In the data rows, 128 means zero.
Here is a table of points, one per row:
[148  82 129 185  77 151 106 161 187 104  81 139  69]
[123 128 140 173 164  94 149 161  93 104  93 104 116]
[158 128 117 116 111 151  86 105  99 152 176 118 163]
[134  93 117 185  76 140  79 161 166 116  93 131  81]
[ 98 163 151  94 146 128 180 105 128 140 129 110 139]
[146 128 140 151 182  71 157 139  81  93 129 132 104]
[125 174 151  94 125 140  99  82 112 199 105  85 151]
[255 163   0 207  20  36  96 184 134 128  11   0 255]
[151 128 140 139 156  94 126 139  90 104 152 142 104]
[158 128 129 105 113 163 116 139 139 140 199 153 174]
[135  93 129 105 141 163 154  94 167 116 129 161 128]
[118 174 151  94 132 105 166  94  94 152 140 111 151]
[126 163 163  82 126 151  83  82 129 211  93  92 116]
[117  82 129 185  84 151  96 161 181 116  81 139  81]
[103 186 151  94 134 105 160  82  86 164 152 122 163]
[129 116 106 139 146 163 117 172 150  93  93 131  58]
[129 128 140 151 154  94 142 139 101  93 152 135 128]
[ 99 163 151 105 147 140 166 105 129 152 129 108 151]
[ 90  93 117  94  96 140 119 161 182 164 117  97 116]
[130  93 117 185  68 140  76 172 174 116  93 127  58]
[180  93 129  94 155 163 154 127 157 128 164 139 151]
[111 151 129 128 161  82 199  94 101  93 129 138 104]
[126 105 129 139 111 140  91 150 169 164 176 147 151]
[ 87 163 163  94 149  94 171  94 120 140 117 128 128]
[184 116 129 105 107 151  85 116 108 140 176 129 163]
[155  82  83 139 128 163  95 139 150 140 129 171 104]
[139 163  94  94 147 151 100  60 126 152 117 142 139]
[116 128 140 151 157  94 135 150 108  93 152 152 104]
[152 105 106 128 134 140 109  82 149 140 152 181 163]
[123 116 117 173 142  94 148 172  96 128 105 115 139]
[183  93  83  94 158 174 112 127 105 128 176 160 174]
[129  82 106 139 112 140 113 150 151  69 140 168 116]
[141 116 140 151 138 128  89 139  98 104 152 150 128]
[118 140 151 128 171  82 146 127  85  81 129 173 104]
[127 140 140 128 164  71 135 139  59  93 129 147 116]
Along one direction, these points spread out more than along any other. How many in every 100 of the points above lie lower along it than each point below? Answers are rounded to whole numbers. More than half of the points above lie lower than the first one.
[124 140 129 162 174  82 154 161  98 104 105 117 139] 60
[ 75 174 151  82 144 117 178  94 117 152 129 101 139] 3
[154 116 129 151 164  94 141 150  96  93 140 145 128] 60
[ 80 163 151 105 116 128 166  82 124 176 117 110 139] 14
[116 174 140  82 127 128 142  94  69 164 140 111 151] 6
[110 105 129 162 129  94 136 139 106 116 105 142 104] 69
[ 89 116 106 139 143 151 114 161 158  81  93 127  69] 77
[167 105 117 128 145 140 106  82 148 128 152 190 151] 54
[116 128 140 128  94 151 107 161 170 128 152  98 151] 74
[124  70 129 173  93 163  98 161 185 116  81 166  93] 86
[101 116 140 116  72 151 107 161 153 140 176 105 151] 69
[149 128 140 151 190  82 166 139  84  69 117 131 116] 34
[140  82 106 139 103 174 117 150 152  69 140 154 128] 86
[113 174 163  94 104 117 100  94 125 211  93  87 116] 34
[104 128 140 139  89 151  95 172 173 128 140  97 128] 80
[141 116 140 151 134 105 109 150 117 104 152 155 128] 66
[155 105 106 128 139 128 111  82 151 128 152 180 139] 60
[ 95 163 151  94 138 105 171  94 117 152 129 111 139] 9
[177  82  94 151 133 186  89 127 150 128 129 171 104] 86
[ 80 163 151 105 137 128 177  82 126 164 105 113 128] 11
[ 86 174 163 105 141 117 173  94 119 152 129 106 163] 6
[141  82 106 173  73 163  85 161 179 116  70 113  93] 97
[ 98 174 163  94 145 105 161 127  99 104 129 108 116] 11
[118 105 117  94  82 151 119 161 158 164 176 121 128] 69
[138 151 117 116 126 186 157 105 121 140 140  88 128] 34
[ 72 174 151  82 141 128 173 116 112 128 129 105 151] 6
